One turn or mirror swaps these rows in pairs. Which row does each one swap with?
revo: [ -7  -2 -10  13 -13   1  -6  -3   0   4  -8  13 -10  15   1  14   3  -7]
Tiv: [ -2  -5 -15  16  -8   0 -13  -6  -4  -8  -9  12  -8  15   0   7  -2   3]
mimu: [  2  -4 -27   1  -5  -3  -1  13  -8   2  -5   8  12  15   8   8   3   3]
Dar: [  8  -9 -21   5  -2   0  -3  -1  -3  -7   1  11   9  14   7   6   2   4]
zunul: [ -7  14 -12   3 -11   6  -8   2 -15  12 -13  12  -1   3   0   4   9   8]
Zibit: [ -7   1 -16   7  -4  14  -7   3  -7   2  -3  22 -13  11  -5  16  -3  -2]
kava: [ -5   2 -23   2   4   9 -11  12  -6   7  -8  21  -9   7  -3  12   1  -6]
dizet: [-13  -5 -10  14  -9   1   2   9 -17  -2  -2  16   7   5   4   8  14   2]
pup: [  0   1 -23   1  -5   5 -14   1 -12  -3  -8   8   2   1  -5   7 -12  -2]
Vigan: [-13  -2 -10  17  -5   8   1   9 -17  -4  -5  18   8  10   1   6  13   0]
noz: [-11   1 -11  20  -8  -1   2  10 -14  -5  -7  15   9   6   0   9  13  -2]
popag: [ -9   9 -10   2   9  -1  -6  -2 -18  -8  -2   5  -3   0  -4  12   5   6]
zavo: [  0 -10 -19  10  -6   0   2   2  -4  -4  -2   7  10  14  13   7   6   1]
rur: [  2   3 -13  13   0  -8   6  -1 -13  13 -10  13  -1  15   8  12  -1  10]
nafib: [-14  -3 -13  16 -12   6  -3   8 -12  -8  -9  16   5   8  -5   7  13  -1]
Lum: [  1  -9 -22   7  -3   0   1  -2  -3  -1  -1  11   7  12  16   5   4   5]
vobif: [ -7  15 -12   2   7   2  -8  -4 -14  -8  -5   8   1   5  -5  12  10   7]
Vomo: [ -3   2 -22  -1  -2  14  -7   9  -9   5  -6  19 -10  13   5  14  -3  -6]
fabu: [ -9  -1 -15  10  -3  -3  -8   1   0  -1 -11   7 -14  13   3  18   4  -6]
sepu: [ -4  -2 -16  -2   0  14  -7  10  -5   8  -6  20 -10   4   1  11   3  -4]
tifo: [ -5  -2 -20  -1  -5  14  -8   5 -16   8  -4  16 -12   8   0  12  -3  -5]
kalo: [ -5  14 -16   5   7  -3   0  -4 -16  -8  -9   4   1   8  -4   8   7  11]
bik: [ -8  -4 -13  11 -13  -4  -3  -1   0   6  -8  14  -7  17   2  17   7  -2]
Sar: [-13   1 -14  17  -3   9   4  14 -13  -6  -3  14   7   6   0   5  11  -2]
tebub: [ -5  10  -8   6  12   0  -7  -5 -18  -8  -6   7  -1   7  -4   9   6   6]
tar: [-11  14 -23  10 -10   5   4  -6 -14   9  -5  14  -1   8  11   9   0   7]
konis: [ -1   9 -21  13   4 -10   0   7 -14  -6  -9  11  -8  12  -5  13   9  -7]
fev: [ -1 -10 -17   5  -6   1  -4   4   0  -5   6  15   9   9   6   7   6   6]
keva: [ -2   9  -7   5   8  -3 -10  -6 -14  -7  -6   6   2   4  -1   6   9   9]
Zavu: [ -8  11 -14   5 -13   9  -8   3 -20   7 -15  16   2   9  -2  10  10   7]
zamu: [  7   2 -17   9  -2  -6  -2  -1 -17  11 -14  14  -1  11  12   8  -6  -1]
Loku: [ -5  18 -19   8  -3   3   8  -6  -9  10  -3   9  -5  13   6  12  -2   5]
Rurir: [ -1  -1 -19   7  -2  15  -2   5  -8  -2  -9   3   8   2  -1   7 -13   4]
sugo: [ -5   4 -18   3   0  15  -5  -5  -9  -7  -5   2   2   1   0   8 -11   2]
vati: [ -3   6 -22  14  -5  -5   4  14 -10  -2 -11   9  -5   9  -5  12  14  -7]
zuzod: [ -3   6 -19   9   6   2  -5  -1  -6  -3   0   7  -1   1   3   0 -14  -3]
Povin: [ -3   1 -22   9   2   8  -7   4  -4  -2  -4   1   0  -3  -5   6 -11   7]
Milov: [  5  -3 -18   6  -1  -9   3   2 -19  12  -8  10  -5  13  11  10   0   0]
nito: [-12   3 -14  23  -4   1  -5   8 -15  -3  -4  18   8   5   0   5  11  -4]
Dev: [ -9  14 -12   5  13   1 -11   1 -12  -3  -7   7   3   7  -1  11  11   7]
lek: [  2  -8 -23   9  -6   0  -5   5   0   0   2  10   8   9   8   3   6  12]
Pazer: [  5   5 -20  10   2  -8  -3   1 -15  16 -12  20   2   6   7   4   1   3]
Supiz: [ -2   7 -21  12   0  -9   1  11  -8  -2  -4  12 -11   9  -3   8  11  -9]
Kuva: [ -4   3 -15   7   3   6   0   3  -8  -1  -4   1   7  -3  -2   8 -13   8]
Gofo: [ -7  -2 -19   6   2  14  -5  -1  -5  -2  -8   4  -1  -1   2   8 -13   1]
bodu: [-10  17 -21   7  -4   3   6  -7 -11   7  -4  10  -7   9  -1  15  -6   5]
rurid: [  7   3 -16   9   3  -8   4   0 -15  13  -8  17  -2   3   9   4  -1   1]
pibi: [ -5  -6 -14   4  -4   6  -6   8   1   6  -3  11   9  14  14   2   4   4]
luzop: [ -2  15 -17   2 -11   3  -9  -4 -16   4 -13  12  -1   4  -6   7  11   7]
Mobif: [ -8  10 -25  12  -1  11   6   5  -9   3  -8   5   0  17   6   9  -3  14]

Vomo swaps with zamu
rur swaps with Zibit
fabu swaps with tar
revo swaps with Loku
Supiz swaps with zunul
bik swaps with bodu

